In the data rows, the value 128 means zero.
Some points, one per row:
  140   48  157  139  100  137  162  138  166   94   81  124  178   93   94  100  133  169  225  131  115   63   92  156
  154  144  169  102  122  125  156  172  163  136  127  111  133  165  134  136  166  123  120  131  125  149  148  108
  148  154  163  124  134  130  148  160  142  157  132  120  121  154  149  139  152  134  106  142  152  137  163  122
  144   88  202  122  106  192  187  148  166  124  156  120  105   85  107  140  140  194  143  157  156   96  121  182
  178  115  170  142  133  167  169  180  164  143  126  165  131  116  136  125  177  145  141  142  158  101  164  154
  170  116  119  195  156  127  112  163  111  158   75  178  193  117  154   86  166  134  141  111  186  102  151  141
  116   94   48  228  165  110   68  101   86  160   53  176  221   77  160  104  106  104  200  128  167   35  131  161
   82  161  158   40   93  148  139   92  122   81  220   82   14  134   84  153   87  138   43  116   75  203   93  100
  102  130  150  100  116  143  152  105  170  126  152   99   93  132  136  174  106  131  145  174  120   99  138  144
  170   73  157  150  116  123  160  169  159  115   75  140  184  115  116  100  161  161  197  120  138  100  118  144
  143  188  124  110  147  117  117  156  112  133  150  147   98  165  136  124  145   97   57  102  126  188  158   90
  112   32  122  150   97  127  138   92  166   94   63  104  203   82   98  125   99  163  255  154   94   31   68  174
  119   80   80  179  137  101   96  106  108  136   62  130  211  117  143  117  102  123  224  142  119   52  102  145
   76  199  116   76  130  141  102   83   94  123  215  101   21  140  120  162   88  103   10  125  119  199  126  106
  116  185  136  112  143  150  105  124   96  133  188  135   58  138  133  139  123  115   29  120  135  188  149  114
   24  234   80   24  130  132   89   43   59   70  255  103    0  140   93  170   41   78    0  102   54  246  108   84
  106  218  111   92  148  118   94  119   89  126  194  128   42  159  131  133  117   86    0   97  119  227  145   78
  102   89   59  203  151  124   78   88   87  146   76  150  186   86  155  136   89  108  212  158  138   37  109  170
  104  181  143   72  119  139  123  111  109  110  202  105   45  145  107  141  116  122   28   95  107  210  117  101
   62  210  108   65  128  136   94   69   86  118  226   92    6  146  118  167   76   97    0  123  111  211  120   99
   69  193  103   80  130  132   93   73   88  120  206   97   32  141  120  161   78  101   24  125  112  191  117  105
  142   84  208  118  101  195  192  146  169  121  160  112  100   83  102  141  137  201  144  158  155   98  115  185
  145   73  164  152  119  161  156  147  154  124  114  145  149   83  111  119  143  170  176  145  146   73  129  170
  108  190  113   98  144  120  103  108  127  148  168  117   61  164  155  157  114   83   54  142  135  164  166  103
   58  127  180   47   78  174  164   69  149   81  227   68   16  111   81  177   69  175   75  152   84  161   74  146
   80  226   64   77  148  113   75   93   62  108  207  139   40  155  118  132   90   66    0   77   97  241  132   69
  148   91   67  185  153   86   84  135   97  136   54  150  221  132  146   93  139  105  187   95  138   99  119  119
40 more points follow, each with its number after it:
   45  213   92   37  123  137  104   56   78   81  252  109    0  134   90  157   63   84    0   99   69  232  105   95 0
  161  109  146  160  137  150  144  165  135  151  107  170  164  107  140  116  157  138  160  139  162   92  150  158 1
  149  152  179   84  117  162  173  155  163  103  184  136   62  126  105  148  151  129   89  132  109  148  143  129 2
  189  106  153  178  138  125  137  188  129  142   71  160  184  124  133   82  185  149  144  103  171  124  151  131 3
  105  137  188   73  100  163  164  116  162  102  191   99   63  122  105  174  114  140  105  156   99  141  126  137 4
  182  102  166  156  133  146  155  175  146  154  113  156  160  107  125   91  172  163  129  123  177  124  146  153 5
  119  201   92  108  147   89   95  127  110  158  142  117  106  201  173  143  131   75   61  116  137  193  164   73 6
  178  111  170  144  132  163  168  179  160  143  121  163  136  115  134  119  178  149  142  138  159  105  160  153 7
  147  166  151   92  126  118  129  157  119  122  153  114   95  172  122  110  155  130   55   90  126  208  135   81 8
  148  154  164  127  136  134  149  160  139  158  132  121  122  150  150  140  151  135  107  142  153  134  163  124 9
  122  178  143  122  145  155  129  131  139  163  165  140   80  132  157  172  131   92   99  164  145  114  177  137 10
  117   75   39  211  151   69   60  104   76  141   18  140  255  126  160   95   97  101  237  114  138   49   96  135 11
  117  152  143  116  127  113  135  124  165  154  131   86  103  166  157  157  126  121  120  164  129  126  152  117 12
  146  143  178   99  125  150  160  156  158  124  160  124   90  138  118  146  151  130  105  134  122  146  141  122 13
  119   82   78  179  139  105   93  105  104  135   67  134  207  113  142  115  102  121  216  139  120   56  104  145 14
  115   68   94  172  125  111  115   97  115  126   64  125  199  106  128  120  100  130  230  137  111   49   81  152 15
  167   87  136  153  131  116  145  155  147  136   74  153  190  117  130   99  162  151  181  115  156  105  132  135 16
  160   82   77  190  151   82   93  146  108  141   39  148  237  136  149   90  150  112  203   99  144   88  122  120 17
  178  115  174  156  140  176  157  177  154  154  129  168  133   99  132  120  178  148  125  138  178  101  168  161 18
  153  122  151  140  133  153  147  161  136  143  129  162  138  111  132  122  152  136  138  136  152  113  150  150 19
  127   79   66  191  138   78   85  117  100  136   33  129  237  135  149  104  113  114  235  128  129   69   88  119 20
   77  191  106   85  119   96  112   86  133  152  159   80   74  183  158  177   78  100   75  156  114  164  142  102 21
  111   98   79  191  144  100   93  100  119  150   70  126  195  119  157  123   98  117  196  148  146   60  125  148 22
  159  127  138  174  151  149  127  162  114  170  113  167  151  105  155  111  156  140  123  131  188  106  155  155 23
  107   91   66  207  150   96   83   94  112  156   58  132  210  113  164  119   92  114  207  151  155   46  125  153 24
   66  128  177   53   81  163  163   77  153   89  213   68   30  120   89  174   78  170   84  153   89  157   81  140 25
  176   69  137  160  117  113  147  168  157  111   50  141  217  118  118   83  168  158  216  106  125   91  108  131 26
  105  196  125   59  116   94  102  119   95   91  186   90   49  182  104  120  113  113    7   76   94  255  104   56 27
  165  111  154  156  137  152  150  171  140  151  112  171  159  108  140  115  163  141  154  139  164   97  155  157 28
  160   85  138  161  129  108  144  152  137  137   73  147  192  122  133  101  155  159  180  124  147  104  125  142 29
  108   86   68  204  147   97   87   93  113  152   58  130  210  111  159  119   92  116  213  150  149   45  119  154 30
  118  166  154   87  124  150  139  134  142  113  177  124   68  150  121  160  130  119   77  132  106  160  145  122 31
  138   46   88  176  112   57  104  126  133  113    9  105  255  128  124   75  128  149  255  108  108   71   78  112 32
   38  219   93   31  126  132  102   56   74   74  255  103    0  139   93  166   55   89    2  106   61  233  109   91 33
   98   77   89  178  130  135  103   82  117  128   83  139  187   83  143  140   87  124  219  167  124   29  104  179 34
  129  107   54  232  171  105   72  118   87  171   56  182  209   94  176  103  113   95  181  137  174   51  149  154 35
  124  123  154  100  103   93  157  135  184  140  102   70  140  176  141  142  141  142  157  157  120  125  127  105 36
  159  116  156  172  149  154  141  163  124  169  114  154  140  108  150  107  164  155  114  137  189  114  152  161 37
  139  197  125   98  145  115  118  155  113  128  160  143   86  171  133  129  142   93   47  101  117  198  158   83 38
  102  189  120   62  115   94  103  119   88   95  185   96   50  177  108  118  108  110    6   71   93  255  103   61 39
Which of these numbered points is nearest to each point below, ignoring the direction in which the first points spread most? Its number follows each.
  110   91   68  204  148  100   86   96  112  155   61  134  208  111  161  121   95  114  208  151  153   45  124  155 > 24
  159  139  148  160  149  149  132  164  122  171  125  161  135  116  154  115  159  139  105  131  186  121  162  147 > 23
  124  144  147  135  134  120  137  130  167  168  119   95  116  156  167  155  133  126  131  174  147  105  161  132 > 12
  159  120  152  174  152  152  137  162  121  173  114  157  141  109  154  108  163  151  112  136  192  114  155  160 > 37
  116   50   95  176  113  108  115  107  122  114   55  120  222  106  123  116  104  142  249  134  113   52   77  149 > 15
  123   92   70  172  135   81   89  115   99  128   55  125  213  140  140  108  111  112  208  121  121   92   89  111 > 20
  112  147  141   89  109   91  147  125  168  139  123   69  115  183  142  149  131  128  124  152  116  150  130   95 > 36
   98  141  159   89  117  156  160  102  176  128  172   99   69  133  137  189  103  129  128  183  122  102  147  149 > 4
  124  193   95  112  146   93  101  130  111  157  138  120  111  194  170  139  134   84   65  115  142  188  161   79 > 6
  127  171  151  126  144  158  134  138  147  167  158  140   89  131  159  172  138   96  112  170  148  102  180  142 > 10
  127  161  146  114  132  115  134  128  159  160  135  104  113  164  162  157  133  112  113  164  141  129  171  118 > 12
  140  142  164  107  110  107  155  151  186  141  113   97  126  178  147  147  148  132  134  154  128  134  156  111 > 36
  119  208   81  110  152   80   88  126  103  163  138  118  109  209  180  140  130   70   53  111  142  201  166   66 > 6
  112  211   83  105  149   87   87  120   99  155  150  116   95  202  172  142  123   71   44  109  135  206  160   68 > 6
   77  197  102   83  122   97  108   87  124  145  167   87   68  181  154  172   79   96   63  146  112  175  142   97 > 21
  171   68  132  162  117  113  143  163  155  111   47  140  219  116  120   85  162  157  222  109  123   85  105  133 > 26
  113   74   34  213  151   67   57  100   74  140   17  140  255  125  161   95   92  100  239  114  138   45   95  136 > 11
  161   98  170  152  120  154  161  163  143  145  114  140  146   95  130  109  158  173  141  137  177  118  124  160 > 5
  116  191   79  120  149   85   89  121  102  159  129  119  122  194  174  138  124   78   76  114  139  181  156   78 > 6
  124   63   64  199  140   97   89  113  113  128   34  152  236   93  139   91  115  122  233  122  139   47  103  154 > 14
